128 stands for zero in the data rows.
Each row has a hidden score. How much does it go up from the first row of each pair to the second? 10 means little or no change, 20 a big rise and 0 a big fall. The score is a weighted sum of the row's numbers plus the product of two more (or one squared), each taken from its middle value.
[152 89 126 69 103 88 131 113 100 139]
[160 110 143 122 164 149 129 119 91 126]: 8
[136 114 102 120 110 100 138 120 149 95]
[135 116 137 121 127 145 120 166 136 144]: 8
[115 132 150 117 152 132 135 137 91 113]
[155 166 140 111 105 113 119 148 67 120]: 15
[149 146 121 103 120 126 131 138 133 107]
[119 122 123 148 143 157 137 165 123 133]: 8
[139 117 154 82 136 100 128 157 52 106]
[92 125 99 140 130 105 157 140 172 117]: 10
[159 127 117 101 107 125 130 133 87 118]
[134 116 170 156 118 179 93 144 114 156]: 6
[163 94 124 84 142 156 151 154 107 121]
[47 107 44 154 136 48 135 137 199 137]: 15
[157 117 150 122 142 135 109 138 108 125]
[115 65 159 130 130 148 117 127 139 64]: 10
[125 131 134 165 129 205 116 147 156 178]
[97 146 94 121 112 106 142 127 146 126]: 12
[130 121 136 105 142 120 132 149 95 92]
[124 199 101 158 138 126 107 123 173 160]: 12
[69 106 87 178 124 125 153 108 168 158]
[157 157 153 146 132 149 146 122 105 147]: 4
[135 132 108 113 121 125 139 154 111 92]
[150 105 170 104 129 178 107 134 105 137]: 9
[147 132 209 173 178 187 134 29 82 233]
[171 173 152 101 118 142 146 130 115 108]: 8
[126 134 121 127 116 130 127 124 125 109]
[145 140 143 126 129 111 122 135 85 122]: 9
[106 166 130 151 123 146 96 129 120 141]
[135 175 95 147 92 102 163 141 152 146]: 11
[158 120 129 80 127 85 150 125 96 87]
[125 102 168 133 109 179 80 175 137 153]: 10
[173 123 124 76 138 91 148 112 100 100]
[149 117 128 132 150 125 161 134 109 146]: 8
[125 104 116 114 148 130 168 109 129 104]
[69 110 67 161 129 121 138 128 163 130]: 13
[149 153 164 134 178 115 92 91 170 94]
[146 67 156 109 93 190 40 116 160 210]: 8
[136 207 167 142 141 82 108 102 160 135]
[159 120 115 140 105 187 167 31 116 196]: 5
[99 123 101 128 124 115 150 136 160 103]
[149 124 162 136 172 119 120 108 80 116]: 7
[88 137 103 120 123 110 100 119 132 111]
[66 140 84 197 127 109 127 103 198 153]: 19
[124 150 139 116 111 124 141 91 126 103]
[138 117 136 104 119 135 123 112 118 144]: 8
[178 0 111 107 135 144 86 64 124 214]
[121 135 129 144 145 132 129 158 108 123]: 13
[139 156 114 101 109 147 138 123 106 124]
[122 106 97 125 89 140 138 102 139 124]: 8
[170 126 151 112 125 126 134 121 92 94]
[126 126 173 150 131 192 65 169 140 177]: 10
[127 149 115 147 122 140 128 117 129 146]
[51 98 97 161 136 67 128 121 184 127]: 17
[132 120 170 107 155 137 118 133 96 127]
[138 164 123 156 156 88 128 151 148 111]: 13
[141 120 172 133 141 157 133 47 69 184]
[121 134 105 168 108 180 122 138 148 156]: 12
[150 88 145 93 147 118 135 116 95 144]
[132 113 140 118 127 141 119 115 124 85]: 12
[139 128 119 148 128 128 135 127 139 103]
[137 222 124 120 162 86 108 174 167 152]: 11
[122 133 113 111 123 107 122 120 132 142]
[161 118 194 112 194 109 140 213 93 90]: 6
[133 145 150 145 163 108 101 108 122 91]
[160 159 123 102 119 126 142 141 104 137]: 11
[163 110 136 95 122 121 152 110 120 150]
[176 123 109 78 106 116 129 124 94 112]: 15
[128 103 118 127 133 127 152 97 137 99]
[103 85 101 134 96 112 159 105 172 117]: 13
[151 116 126 114 119 135 126 112 115 174]
[3 72 61 163 125 45 116 132 204 130]: 19
[140 134 131 116 105 142 120 135 93 108]
[146 141 91 123 125 142 161 116 132 108]: 8
[143 92 138 96 132 120 143 133 87 95]
[144 102 170 74 168 107 87 162 61 62]: 15
[96 45 110 57 88 135 97 91 122 43]
[164 148 124 95 128 136 131 154 94 117]: 8
[158 110 175 87 154 153 107 189 89 93]
[142 111 98 115 101 129 158 135 142 144]: 7
[126 107 158 147 132 125 112 125 141 87]
[124 117 119 156 120 147 117 135 138 155]: 9
[132 127 183 96 130 172 92 186 100 121]
[131 138 146 99 140 151 144 140 66 89]: 9
[136 131 152 114 118 178 110 148 109 144]
[161 120 126 83 122 130 147 125 77 90]: 11
[134 117 126 119 118 156 172 139 135 119]
[152 130 132 105 121 128 146 128 106 122]: 11
[154 162 135 69 141 107 130 143 104 82]
[136 106 151 77 108 104 106 142 107 107]: 9
[224 218 235 107 164 128 141 48 9 213]
[119 143 129 132 139 105 120 135 113 94]: 13
[153 116 152 96 132 150 113 145 102 124]
[116 151 82 140 83 164 184 120 134 109]: 11
[145 177 139 93 128 85 131 160 129 131]
[125 108 109 125 107 108 155 99 155 118]: 11
[152 160 111 120 99 130 149 121 122 136]
[158 117 160 88 141 78 141 228 75 71]: 10
[124 102 73 133 132 123 179 123 150 110]
[28 86 62 153 135 102 155 127 200 144]: 15
[149 116 113 114 82 134 141 123 135 151]
[180 101 249 213 222 245 120 0 63 255]: 13
[136 95 140 134 125 150 93 159 150 145]
[129 136 137 109 133 139 135 152 113 132]: 11
[80 100 67 191 107 123 153 106 193 141]
[111 112 101 130 126 128 139 132 155 109]: 3
[134 204 128 132 118 133 103 134 157 115]
[132 116 122 122 149 130 107 167 101 110]: 9
[139 217 175 140 174 95 59 111 163 91]
[153 152 147 113 133 138 126 134 96 124]: 7
